(in the rows, 128 means zero)
Each named turn below is shown by a few rows before and after it. Which turns, in which order, take the first row of each later pair to the second? The first pair is answered.
turn Q52:
[134 126 137  95 132 121 142 110 110 126  97 145] => [149 139 128  92 122 136 132 146 123 115 119 139]
[129 144  84 174 148 154  96 177 150 146 123 130] => [104 121  93 177 162 130 123 128 133 176  82 134]
[137 140  99 216 141 136  89 138 144  90 163 129] => [107 103 116 197 155  96 137  57 121 143  96 132]
[128 114 153 100 120 103 143 116 129 166 103 131] => [146 133 145  86 104 130 129 160 144 148 136 126]
turn Q96:
[124 121 165  68 113 137 130 149 124 132 151 125] => [136 124 159  63 108 133 143 134 124 132 140 127]
[140 131 126 124 115 123 131 126 126 119 134 124] => [142 130 130 128 120 127 121 133 127 121 147 125]
[105 110 147 150 141 105 126 101 107 134 133 123] => [ 81 120 146 143 150 121 117 129 115 150 130 129]
turn Q550:
[105 146 103 166 157 145 106 160 131 133 130 141] => [125 137 129  62 112 143 149 144 136 139 122 119]
[133 155 119 107 123 144 129 147 137 130 132 121] => [117 124 152 114 133 112 126 112 121 140 143 109]
[101 132 119 108 147 161 134 175 124 134 117 157] => [ 92  98 158  83 141 132 143 141 115 142 124 140]
Pairs:
Between the rows of a pair lie 2 to 4 turns.
[132 117 154 120 101  89 143  80 118 113 104  96] => [140 156 127  82  90 137 150 141 140 115  94 110]
Q550 Q96 Q550
[ 85 156 135 109 128 164 154 158 154 146  76 141] => [ 97 135 175  70 103 153 147 159 147 134 120 119]
Q550 Q52
[ 54  79 195  97 138  69 140  64 103 156 105 146] => [ 56 151 103 144 161 131 152 108 124 170  36 197]
Q550 Q52
[126 107 157 108 117 128 105 134 130 130 156 119] => [108 109 138 122 135 119 131 104 124 157 103 136]
Q52 Q550 Q52 Q52
[128 116 125 177 133 116 139  88 110 142 101 112] => [124 156 115 131 126 171 121 178 131 143 115 122]
Q96 Q96 Q550 Q52
[151 154 103 104 127 149 108 139 133 143 113 125] => [145 137 124  82 120 140 107 138 129 145 120 118]
Q550 Q96 Q550 Q550
[116 136  91 110 148 136 129  96  96 155  85 137] => [147 124 131  80 116 135  88 137 110 112 170 108]
Q52 Q52 Q550 Q52
[144 187 114 126 117 176 127 167 177  83 113 111] => [ 98 111 206  94 129 119 109 132 147 109 149  80]
Q550 Q96
[118 146 109 157 136 148 106 153 134 138 128 133] => [150 135 132 120 102 132 115 139 136 109 158 114]
Q550 Q96 Q52
[148 138  98 155 125 129 151 111 137 113 112 133] => [149 147 106 116 112 150 139 152 150 113 127 126]
Q550 Q550 Q96 Q550
[138 165 103 129 155 165 120 165 123 134 114 146] => [112 123 137 163 178 121  99 127 104 145 132 138]
Q550 Q550
[118 141  95 135 151 119 150 127 111 127  93 128] => [140 150 103 131 137 133 130 163 123 102 133 120]
Q550 Q52 Q52
[ 85  84 183 136 143 122  75 106 105 152 177 114] => [ 79 100 172  65 125 147 115 115 112 184 129 120]
Q52 Q96
[ 89  95 191  47 132  97 128 147 114 175 136 117] => [ 73 116 132 198 191  98  90 143 110 166 128 153]
Q96 Q550
[114  89 190 150 137 115  89 143 118 134 156 124] => [ 93  97 182 102 137 127 118 145 118 169 110 131]
Q52 Q96
[ 86 126 124 173 162 122 117 115 119 163 118 146] => [ 93 144 105 172 161 136 116 134 127 159 111 153]
Q550 Q550 Q550
[141 141 121 113  96 125 158 130 120 145 128 147] => [107 131 131 134 126 116 139 136 114 166 130 154]
Q550 Q96 Q96
[133 106 165 107 117 104 126 104 108 152 157 103] => [137 138 133 167 134 131  94 152 123 129 181 117]
Q52 Q550
[152 156  93 128 134 175 139 178 147 107 124 126] => [136 143 120 146 146 160 105 183 144 103 162 114]
Q96 Q550 Q96 Q550
[141  91 169 144 128 105 104  95 113 111 175 106] => [167 132 134  67  85 150 143 130 136 111 139 115]
Q52 Q550 Q550
[125 151  75 139 132 173 142 152 157 141 108 155] => [170 125  93 158 103 145 131 115 154  89 161 127]
Q96 Q550 Q52 Q52
[120 142 116 172 122 124 103 145 120 117 127 140] => [126 154 103 155 114 136 114 155 128 118 125 140]
Q550 Q550 Q550
[114 124 132 181 136 130 135 113 125 145 112 109] => [143 139 138 150 109 151 127 153 137 114 154  89]
Q550 Q550 Q52 Q52
[152 125 166  61  95 131 113 168 133 106 181 107] => [136 164 107 138 131 163  84 204 146 114 157 142]
Q96 Q550 Q550
[105 153 124  62 119 177 120 195 136 159 142 155] => [107  81 153 163 141  76 133  51  92 146 132 139]
Q96 Q550
[151 156 112 108  89 129 146  97 122 146 113 153] => [146 159  97 145 106 127 135 102 125 150 107 169]
Q550 Q550 Q52
[107 100 155 145 134  98 122  98 102 137 138 127] => [125 120 117 186 139 111 131  99 110 122 123 141]
Q550 Q96 Q550 Q550
[148 130 114 145 115 113 123 112 128  72 160 113] => [104 107 159  99 128 105 116 125 116 110 167 106]
Q52 Q96 Q550 Q550
[102 131 129 172 182 119 111 140 122 133 160 162] => [103 104 172 102 156  94 138 104 114 144 158 137]
Q550 Q550
[134 144 112  68 118 155 160 126 140 151 106 126] => [130 103 167  79 118 118 128 109 126 136 162 107]
Q52 Q550
[118 119 119 142 135 114 150  76 109 152  89 133] => [138 154  95 114 118 152 164 119 131 140  81 139]
Q550 Q52
[132 132 116 124 129 150 127 162 146 119 139 132] => [127 109 149 118 127 126 117 143 134 114 158 116]
Q550 Q52
[107 180 100  88 111 136 170 110 114 169  90 144] => [102 190  85 116 129 144 161 123 118 169  87 152]
Q550 Q550 Q52
[114 148 124 131 160 133  93 200 144 159 137 122] => [103 113 159 135 168 101  93 165 124 166 147 111]
Q550 Q550
[132  88 159  94 106 107 151  72 120 139 105 114] => [132  91 165 172 132 107  87 110 119 111 167 119]
Q52 Q550
[134 179  75 143 135 172 126 166 148 131 110 155] => [112 153  87 145 142 141 153 114 129 166  64 152]
Q52 Q52
[113 154  94 105 123 152 130 165 124 145 100 145] => [108 104 160 113 121 102  97 143 109 127 165 115]
Q52 Q550 Q52 Q550
[148 150  71 133 110 142 181 109 127 129  71 147] => [137  89 141 109 108  91 167  60 107 124 111 112]
Q52 Q550
[ 98 159 103 152 152 172 105 181 141 148 112 156] => [ 71 100 155 166 168 113  97 125 115 163 128 140]
Q550 Q550
